In the rows, 128 means zero.
Rotation paths and how fast each direction turns (degrees a step):
Each turn is a multiple of 5 degrees from 10 to 175, or 0.
Each row of a path follows its step; steps can be skipped.
Rotation 1:
step 0: [140 133 144 125 140 153 146 114 139 120 120 124 128 127 124 132 134 119
 126 123 136 137 130 119 123 135 125 124 131 133 121 142 135 134 142 127
 131 129 139 117 123 140 140 137 138 137 134 123 127 128 137]
step 1: [142 125 136 115 141 134 117 116 110 125 122 128 142 127 119 150 139 123
 121 119 120 120 119 119 124 130 133 127 125 128 143 124 124 125 140 117
 136 129 129 130 143 132 133 123 136 131 129 113 127 133 119]
step 2: [128 123 124 123 128 124 117 129 133 123 133 128 146 145 127 120 134 127
 137 129 132 115 132 102 125 131 129 131 133 134 115 116 132 130 136 148
 128 122 129 131 140 139 139 130 139 126 129 112 118 143 126]
step 3: [141 125 128 126 138 139 139 131 136 119 116 123 138 131 117 117 133 119
 145 131 137 136 135 126 131 132 127 122 124 129 122 132 143 128 143 126
 133 123 141 108 129 151 132 129 125 130 126 122 145 129 125]
step 6: [129 120 128 120 143 127 143 137 142 118 126 117 140 133 127 121 126 122
 140 113 138 119 135 123 133 128 121 125 119 120 128 134 138 129 135 115
 127 133 124 116 136 145 127 123 130 141 114 130 141 139 139]
step 7: [145 125 127 128 131 124 128 134 136 130 118 104 136 114 133 137 133 114
 121 127 134 125 119 130 132 144 122 119 130 119 140 116 123 124 124 134
 140 139 119 128 141 133 144 126 134 120 123 119 140 124 134]
step 8: [120 113 125 120 123 109 124 127 126 143 117 112 125 125 128 129 142 134
 123 131 125 130 144 117 132 134 136 135 124 131 137 132 126 129 140 148
 121 131 121 112 142 138 124 131 137 119 123 121 122 135 131]
step 9: [121 128 124 118 138 117 143 134 145 134 121 110 123 127 127 118 121 117
 135 114 130 119 132 114 133 123 136 141 130 129 124 135 140 133 130 112
 126 149 129 120 127 140 129 125 118 127 130 121 131 141 131]
step 10: [134 137 127 122 135 117 132 141 149 129 115 118 133 121 128 140 137 124
 131 120 124 129 116 135 130 133 106 128 117 129 143 136 121 129 125 127
 137 138 130 132 136 127 140 130 129 113 139 113 135 123 138]
[127 130 133 126 127 128 129 126 129 127 131 127 128 129 134 125 123 124
 125 131 129 126 128 126 131 129 129 132 130 126 130 122 130 128 126 126
 130 129 127 132 129 128 128 126 127 127 130 127 128 132 128]  145
[124 126 128 127 128 133 131 130 131 127 128 128 126 133 125 126 130 126
 129 126 126 129 127 124 128 127 132 129 125 128 125 128 129 124 126 130
 124 126 126 127 129 125 129 128 127 123 125 132 128 131 127]  115
[127 131 131 129 127 129 131 130 132 129 123 131 129 128 130 131 128 128
 130 127 132 132 126 130 127 129 129 126 128 124 129 128 127 127 129 127
 128 128 130 133 128 135 130 128 126 127 126 132 127 129 127]  110
[124 127 128 127 129 122 130 128 129 126 129 124 128 125 132 127 134 127
 126 128 127 129 130 129 126 127 128 128 128 125 126 129 130 127 124 126
 130 129 123 128 126 132 125 127 129 125 125 127 128 123 128]  25
[126 125 131 128 132 125 131 128 125 127 126 129 128 129 126 127 129 132
 129 129 131 128 123 131 130 130 129 130 127 132 129 125 128 126 124 133
 132 132 130 130 129 126 128 125 131 128 127 128 125 128 127]  120
Rotation 2:
step 0: [129 130 113 139 130 134 126 140 133 130 119 118 135 130 123 129 132 129
 127 131 132 128 132 114 114 131 139 129 123 136 113 138 134 126 124 125
 128 139 120 143 121 136 129 122 137 146 129 130 148 120 128]
step 1: [123 112 126 119 122 134 131 124 122 122 120 149 130 129 127 122 133 133
 122 119 153 136 132 140 126 129 132 122 129 130 124 132 113 123 130 125
 128 119 123 133 137 131 133 127 123 124 133 108 119 134 130]
step 2: [136 121 135 113 137 140 115 135 130 123 134 113 139 130 125 132 132 121
 132 130 131 116 125 118 139 130 120 130 116 117 126 129 139 133 139 118
 119 119 125 123 127 130 127 132 133 142 131 127 123 112 138]
step 4: [127 131 147 139 121 127 140 128 129 116 127 118 128 133 135 135 125 131
 125 143 129 121 127 133 138 135 128 116 126 115 134 131 123 126 130 129
 128 123 131 130 132 125 126 110 128 149 131 147 138 133 130]
step 5: [119 131 118 118 135 119 116 122 136 125 122 123 117 124 142 123 111 136
 111 129 129 120 131 139 132 123 121 137 133 135 141 117 128 132 120 118
 130 140 129 124 143 124 133 138 121 120 129 124 131 136 129]
step 6: [140 134 129 135 138 126 123 129 120 132 134 137 126 119 119 146 130 124
 128 129 122 120 126 115 131 131 121 115 136 120 120 136 129 143 130 130
 132 131 119 110 126 129 132 115 119 115 136 143 133 128 117]
step 8: [135 149 122 125 125 117 126 137 125 128 110 128 133 127 117 136 127 129
 131 120 129 142 115 124 112 123 129 123 130 129 124 135 131 125 126 115
 119 131 137 129 120 121 123 120 137 143 136 137 119 133 121]
step 9: [124 117 121 124 136 136 133 128 125 130 135 128 118 141 130 133 140 137
 119 114 122 129 128 131 124 121 129 133 122 147 115 113 113 127 124 140
 132 120 130 135 140 124 132 124 141 119 136 121 118 123 128]
step 10: [127 118 132 129 126 123 122 138 133 132 126 125 122 121 130 144 134 111
 136 128 135 131 140 118 121 135 144 124 121 124 115 137 141 128 132 122
 115 132 119 131 124 135 123 135 138 128 127 132 128 129 150]
[124 127 129 128 130 130 128 131 129 130 132 132 129 133 130 128 125 129
 125 125 124 125 128 129 131 128 128 125 128 124 125 128 129 127 131 130
 127 122 130 130 128 127 125 127 129 129 127 128 130 131 129]  140
[128 130 125 129 134 122 128 131 127 128 131 130 127 129 126 126 125 131
 127 128 127 128 128 129 125 130 127 124 127 131 128 130 125 130 126 130
 127 131 124 126 125 126 126 128 131 129 125 128 125 128 126]  40
[126 129 128 129 125 129 127 125 129 126 122 129 127 130 130 125 127 131
 125 124 132 129 129 131 129 127 124 126 127 129 126 128 128 130 124 123
 128 126 130 127 129 126 129 128 130 135 127 128 125 129 124]  100
[127 123 126 127 129 129 129 128 125 130 129 126 131 131 127 126 126 127
 127 131 135 129 129 126 129 132 131 130 125 128 127 132 128 128 128 126
 129 126 130 130 127 129 130 127 134 127 125 125 126 126 128]  35
Rotation 3:
step 1: [125 119 134 122 117 132 119 127 133 140 136 134 130 101 131 127 128 131
 132 116 135 125 134 130 134 134 125 121 127 142 127 124 120 138 129 123
 125 128 113 142 125 131 102 133 116 132 128 132 125 134 116]
step 2: [149 116 118 136 145 140 127 129 134 129 123 112 135 123 124 121 131 125
 117 123 123 135 111 117 128 122 123 120 135 129 121 119 132 142 130 129
 136 123 129 140 127 126 114 122 122 128 129 121 143 133 137]
step 3: [130 136 132 139 134 113 128 126 126 118 136 127 123 140 128 109 132 123
 131 121 136 134 125 144 121 114 126 124 118 134 114 111 136 126 147 123
 136 131 128 126 130 122 113 135 127 124 133 145 126 123 134]
step 4: [113 114 137 117 144 142 114 125 127 119 119 123 129 129 125 118 122 117
 128 132 135 114 139 140 128 135 118 133 133 129 126 131 125 122 123 128
 126 135 126 120 132 123 101 132 120 126 140 128 119 125 123]
step 5: [134 126 105 111 140 132 117 134 129 130 122 112 123 137 137 138 127 122
 133 122 131 118 129 127 128 130 139 131 124 126 124 128 137 134 145 129
 125 141 124 135 110 122 119 122 132 128 119 113 127 134 139]
step 7: [130 118 120 135 126 122 117 128 138 118 132 137 115 123 125 128 132 122
 124 126 140 116 132 135 140 140 113 150 136 122 111 137 129 124 127 120
 127 130 145 128 137 132 131 137 130 141 134 119 118 130 124]
step 8: [136 117 108 113 136 126 132 129 119 128 126 129 133 141 144 134 133 127
 129 140 125 131 125 118 124 122 135 145 127 127 125 132 131 128 131 130
 135 140 129 141 140 135 129 132 130 127 124 123 121 128  99]
step 9: [129 134 118 128 112 134 129 116 123 138 137 134 113 127 127 126 136 147
 132 111 136 133 131 128 137 119 116 131 126 134 136 143 127 137 131 132
 139 131 114 132 123 121 123 129 130 118 127 133 122 141 111]
step 10: [143 110 128 138 134 139 124 123 136 152 132 127 129 124 130 131 134 130
 117 112 137 127 120 128 137 137 125 132 143 129 120 129 120 139 115 123
 134 117 131 130 139 139 124 141 130 123 123 136 127 119 132]
[130 133 127 129 127 126 131 131 126 129 125 128 124 125 128 122 130 128
 128 128 127 130 132 125 129 128 126 127 128 130 130 125 127 127 131 130
 127 132 128 125 126 130 127 127 127 126 125 130 124 125 125]  130
[122 129 130 128 129 127 127 127 125 129 132 124 128 133 129 126 129 126
 132 128 129 131 127 127 126 131 129 133 131 130 130 131 128 126 128 130
 129 129 127 128 126 125 128 128 124 128 129 126 128 126 123]  85
[128 127 125 128 132 129 128 128 128 128 128 127 127 130 128 124 131 129
 126 129 124 127 125 126 128 128 133 123 129 126 126 131 126 128 127 128
 122 129 126 131 126 131 127 128 129 132 128 123 126 128 126]  120
